Rotation paths and how fast each direction turns (degrees per step):
Each turn is a multiple of 5 degrees from 10 to 175, or 0.
Each row of a path follows its step; steps can be skipped.
Rotation 1:
step 0: [-11  -7  -1   7 -17 -14  15   0   6  -7  19  -4  -2  29   4   3  -2 -12
   3   9 -13  -2   2   2   0  22   3   4 -14  19]
step 1: [ 16  -2  -7 -17 -23  12   3   5 -12   6   4 -12 -11  -9 -11  12  -8   0
   6   1   3 -17  13   7  -9  -4 -27   1   4 -11]
step 2: [ -6  -8  -1 -12 -15  -9   3   8  -7 -23   6   5 -15  16   5 -14  16  -3
  -2 -25   1  -9 -10  -4 -10   1  16  -9  -1   9]
step 3: [ 22   5 -13   7  -1   7  17  10   4  10  -2  -9  -5   3  -3 -15   8  -2
  -1  16  13   5   4   9 -14  -6 -15  -8  27   4]
step 4: [-11  18   3 -17  11  -3  -4  -5  10 -24  -4  -5 -15 -11   1  -6   5  17
 -13  -7  22  -6  -5  -4   3  -7   3 -18 -11   7]
step 5: [  8  -2  -2  16   0  -2  -4  -9  16   8   7 -14  20  11   7  -7  -7  10
 -10   8  -8  22   3  -3 -21 -10  -2 -13   6  22]
step 6: [  2  25   6  -8 -12  10 -13  -4 -10 -16 -12  -6  -4  -2   2   5 -14  19
   8  22   5   8   8   9   9   1   3  -2 -19  -8]
step 7: [ 12 -18   6   5 -17   9 -19   6  11  -3   7   8  21   3  -1  16   3  14
   1 -22   1  10  -5  -8  -5  -4  13  11  -2  17]
step 8: [ 19   3  -2  23  11  18  -6   4  -9 -13  -7 -10 -15  14   2  -1   6  -6
  21  15  -8   3   1  16   9  10   8   8  -2  -6]
step 9: [  1 -14   0 -18  -2  11   1  -1  31  -2   6   2  -9 -11 -16  12  10   3
  -4  -5  15 -10   4  -8  13  13   6  20   1   7]
step 10: [  0 -14   8   8  19  11  -2  -9  -4   5  13 -33 -16  11  19  -4   1 -17
   2  -8 -12  -1   0   1  -8   3  -5   1  -6   3]
Speeds:
[ -4  -7   0   3  -5  -2  -3  -4   6  -1  -6   5   2   7   2  -8  -2   1
  -2   0   7   0  -2  -5  -2   1 -10  12   1   3]
160
[ 1  6  0  4  6 -2  2  0 -8  0  1 -5  1  6 -1  5 -2  0 -2  4 -2  6 -6 11
 -3  5 -7  6 10  3]
145
[  0   0   3  -3   3  -2   6  -2   0  -4   6   0  -4  -5  11  -3  -2   7
   2   5  -1   2  -7 -10  -2  -4  -1  -2  11  -4]
45
[-6  0  2  1  6 -4  5 -9  5  1  1 -9 -3 -2 -2  5 -4  1 -8  6 -5 -3  8 -5
 -4  2 -3  0 -8  4]
70
[-1 -6  0  8 -1 -4  3 -1  1 -1 -1 -5  7  2 -1  5 -9  9  7  0  6 -8 -3  4
  0  2  7 -1 -1 -6]
45
Rotation 2:
step 0: [-19   2   6  -1 -14  24   5  -7  31  11   4 -11   6 -10  17   6 -37   1
  -2  14   6  18  -5  -9   1  -2  -5  -7 -15 -21]
step 1: [ 10   9  16 -16 -10  11   9  19 -31  -7  11 -22  -9 -12  23  10   7  12
  21  15 -10   2 -16   3 -17  11   3  -8   5   5]
step 2: [ -7  21  -1   3 -12  19  14  14  -6  -3  -9   8   4   0  27  -4   7 -12
 -31 -21  -2  -2  -7 -19   3 -18   4  16 -20   5]
step 3: [-23  11  25 -18  -9  -1  -6 -13   5 -22 -10  -9 -10   7   3   2 -16 -14
   8 -10   6 -28  -5  -4  -3  17 -17 -26  -8   7]
step 4: [-17   3  -2   4  -2 -12 -18  17   3   0  10 -19  -5   1   7   7  11   9
   2   3 -12 -14   1  18  -8 -30  25  -2 -30  22]
step 5: [  2   2  17 -22   8   3  -1  20  40   7   6  -2 -23 -14   1  -7  -7  -7
  -4 -17  -3  18   7 -18  19   2  -4  -6 -15   1]
step 6: [ -9  -2   3  -3  10  24   5 -11 -13  -4  -7 -15  -4  -8  12  -4 -11  -4
  34  17 -13  -2   3  -8  12   2  37 -17  -9  -2]
step 7: [  7  33 -20   4  -5   8   2  11   1 -16  -2 -28  -6 -18   6 -14  20  -8
   1 -10   2  25  -2 -12 -18 -15  -4   2  -1   7]
step 8: [-11   4  17 -25  17   5   9   4  -3   3 -30   3  27  10  16   6 -19 -19
   6 -15   7  11  13   0 -10   4 -10  -4 -13  18]
step 9: [ -4  -3   1  34  -8  -7  -7   9   4   1  -4 -39   2  -6   8   6 -15 -12
  13 -11   2 -18 -20  14  -8  12   5  -3 -22  -1]
step 10: [  9   3  -4 -22  -2   2 -25  25  11  -6  -5  14 -11 -31  13  26  -2 -15
  -4  11  -7   8  -3   6  -7 -10 -13   5 -22   2]
Speeds:
[  0   2  -8  -4  -5   4   1  -9  -2 -13  -1   5  -1  -4   4  -1   4  -5
   3  -5  -1  -4   1  -5   1   2   4   6   7   4]
80
[ 2 -5 -2 -4  7 10  5 -1  7  5 -7  3  0 -1  5 -8 -2  6 -3 -7  6 -8 -1  4
  3  1 -3 -1  0  0]
125
[  2   1   3   4   2  -6   6  -4  -4   5   0  -8   2 -11   2  -1   1   3
  -3   0  -8  -9  -1   5  -2  -1   8   1   6   6]
140
[-11  -7  -7  10  -3   0   3   6  -7   3   4   7  -1  -1   2  -5  -3   0
   1  -3   3   2   4  -1  -5   1   7  -3  -3   3]
155
[-7 -1 -3 -1  4 -8 -1  0 13 -1 -5  6 -9 -1 -3  0  4  6  4  4 -7  2 -2  0
  5 -2  7 -3  1 -2]
55
Rotation 3:
step 0: [  6  -3 -17  13  36   6   0 -23  -5 -11   9   8  13  -1   8   0 -14  10
  15 -10   7  14  -7   8   3  15  24   1  -1   0]
step 1: [ -9  21 -25  -1   5 -14   9 -21 -19   4   3   9 -11  -4  -4  -8 -24 -25
   4  12  -2  -1   8  -6  14   9   9  -2  -8  -5]
step 2: [ -3   0   0   2  -5 -10 -22 -25 -11 -11  19   5  -1  -6 -10  13 -29  11
   2  -9  10  -9  18   7  -7  -5  10 -17  -4  16]
step 3: [-11   2  -4   9  -5 -24  -9   0 -28 -24   4  17 -16   4 -16 -13  -6  14
  -9  -5  -3  19  -6  12   9   9   2   5 -15 -11]
step 4: [-19  19  12   0  13  -1 -27 -12 -16   6   3  12 -28 -18  14   8  -1   8
  -3  -3 -17  14   7  -1  -3   3  -6   1   5  15]
step 5: [  4   2   1   9  -7  -5   2 -15  -7   0  17   2 -35   4 -18  14  22  14
 -13   2  14   8   7  -7   1  30  -9  -7   5   3]
step 6: [ 13  -3  11  13   1 -10 -11   0  -5   0   6  16 -29  -7   0  14 -12  -2
  -9  -5  -5 -16  -5  -1 -14   0 -29  13  19 -24]
step 7: [ 12   9  12   5  26   6  10   9  12 -22  28  -8 -22   6  12  12   1  17
   5  -3 -10   7  -7   0  -4  14 -14  -4  -5  -5]
step 8: [ -2  -6 -18   8   1  11   9   5   4  -2  -3   0 -24 -13  29   0 -11 -16
   5   1  18   4  -9 -13   0  21 -26  -9  -5 -13]
step 9: [ 12  -3 -11   7  19  25  14 -11   9  -1   9  25   5  -6   4  20 -21  16
   1  12   7  -7   0  -3  -4   3  -1 -24   9 -14]
step 10: [  0  11 -25  -7  16   5   6  -3  -6 -29   0  -1  -8  21 -15  -8 -21 -18
   8   8  13   6  -3  -3   0 -10 -15 -14   3 -18]
Speeds:
[  1  -1  -8   1  -4   3   3 -10  -3   2   0  -1   4  -5  -1   1   5   0
  -6   1  -9   0   3 -13  -8   2  -1  -4  -3  -2]
95
[ -2   0   0   1   1  -5  10   3   3   2   3  -4  -4   4 -10  -7   3   0
  -6   6   0   5  -2   0   6   4   2  -4  -8  -8]
160
[ -4  -3   4  -1  -1   0  -6   3  -1  10   3   4   1  -2   3   2  -8 -15
  -9   2  -1   5  -1   0  -3  -3  -3   2  -3  -5]
155
[-1  0 -6  6  4  5  3 -1 -1 -4 -4 -1  2  1 -7  3 -4  3 -6 -4 -8  5 -7  9
 -4 -7 -1  9  4 -3]
110
[-1  8 -5  1  8 -9 -3  2  5 -2  5  3  5  5  5 -4  3 -1  2 -1 -5  9  2 -8
  5 -4 -6  3  4  2]
110
[ -5  -8   2 -12   1  -2  -4  -2   7 -11   4   2   0  -2  -6   2   0  -1
  -1  -2  -3  -7  -4  -4   3  -1  -3   5  -5  -2]
90
Rotation 4:
step 0: [  2 -10 -13  -2  -4  12  18 -15 -18   8   1 -19  -5  13  -6  -8  26  -3
 -13   5  -7   0   5 -38  -6   1 -15  -4  -9  -2]
step 1: [  0 -18   0  17  -2 -29  -2 -11 -17   1   7   7   8  30   5  -4  12   1
 -21  21   7   1  14  -2   2  -7 -15   9 -10  -4]
step 2: [ -8  -8 -15 -22  -3 -35  -1 -17   9 -11   8   0  -3  11   0  -9   8   9
  -1  10  -8 -21   2   2   3   9  17  26   6 -17]
step 3: [ -6  -6   2 -24   1  -1  15 -30   5  -4  13 -11 -25  14  -6   7  -6  18
   7  -3  -2   9   5 -26  12  23  -8   2  -4  -9]
step 4: [-13 -11  12  13  24 -19  17 -13  -8   8  14 -17   9   1  -4  25   5  14
   6   6   2  26  16  -5   2  -6 -12  11  -7  -1]
step 5: [-18  -1 -26  -6   1 -10   6  -4  -3  14  -2 -16   4   6  -5  -2  26   8
  10   3  17  13   3   4  -4 -23  10  26  19 -13]
step 6: [ 17   9 -17  -8 -16   8 -11 -27 -17   6  -1  -2  -4  21  -7  10  10  26
  -8 -15  19   2   7 -19   5   1  10   6  10  -6]
step 7: [  8  11 -13   8   4 -15  10 -15 -29   5   3  -9  29  13 -13  19 -13  14
  -9  -3 -21  -8   9 -12   4   7  -9   9  -7  -6]
step 8: [-16  -8 -32   4  11  -8  23   0 -20  -1   7 -13  -4  -1 -11 -21   4  13
  -4  23 -10  -8 -13 -14  -5  -3  -1  12  -8  -8]
step 9: [  4 -28   1  -6   2   1  -2 -24 -12  -5  12  -1 -15  13   0  -7  34   4
 -20   7   6  -6   8 -29  -9  -6   5   6 -10   1]
step 10: [ -3  -5   9 -10  -6 -36   0 -18  -5   1   1   2  11  36   1   2  13 -12
   0   4  -7  -1  27  -4   7   4 -15   9  -3 -16]
Speeds:
[ 3  5 -2  7  6  1  1 -4  1  2  2 -1 -9 -2  1  9  0  0  7 -7  2  1  1  5
  4 -7 -2  0 10 -7]
45
[ -5  -4   2   8  11   6   8  -1   4   4  -3  -3  -2  -6   0  -1  -1   2
   1   8  -6   4  -1 -10  -6  -2   0  -2   1   4]
85
[ -2  -5   8   5   0   1   8  -1   2   1   6   7  -4   3   2  -4   1  -7
   0   3   0  -9   2  -1   7   6   5   3  -3 -10]
45
[ -5  -3   3  -7   5   4   3   4 -12  -4   9  -4  -4  -7  -5   0   4  -3
   4  -5   0   3   0   4  -1  -4  -2  -2  -9   0]
80
[ 6 -4  9  6  3  2 -4 -7 -3 -5  2  2  0  0  5  1 -7  5 -3  0 11 -1 -4 -2
  0 -5  0  7 -6  6]
135
[ 4 -8  7 -2 -1  1 -3  0 -5  5  2  4  1  3 -5  9 -4 -3 -8  0 -3  5  5 -5
  8 -2 -3 -8  7  2]
120
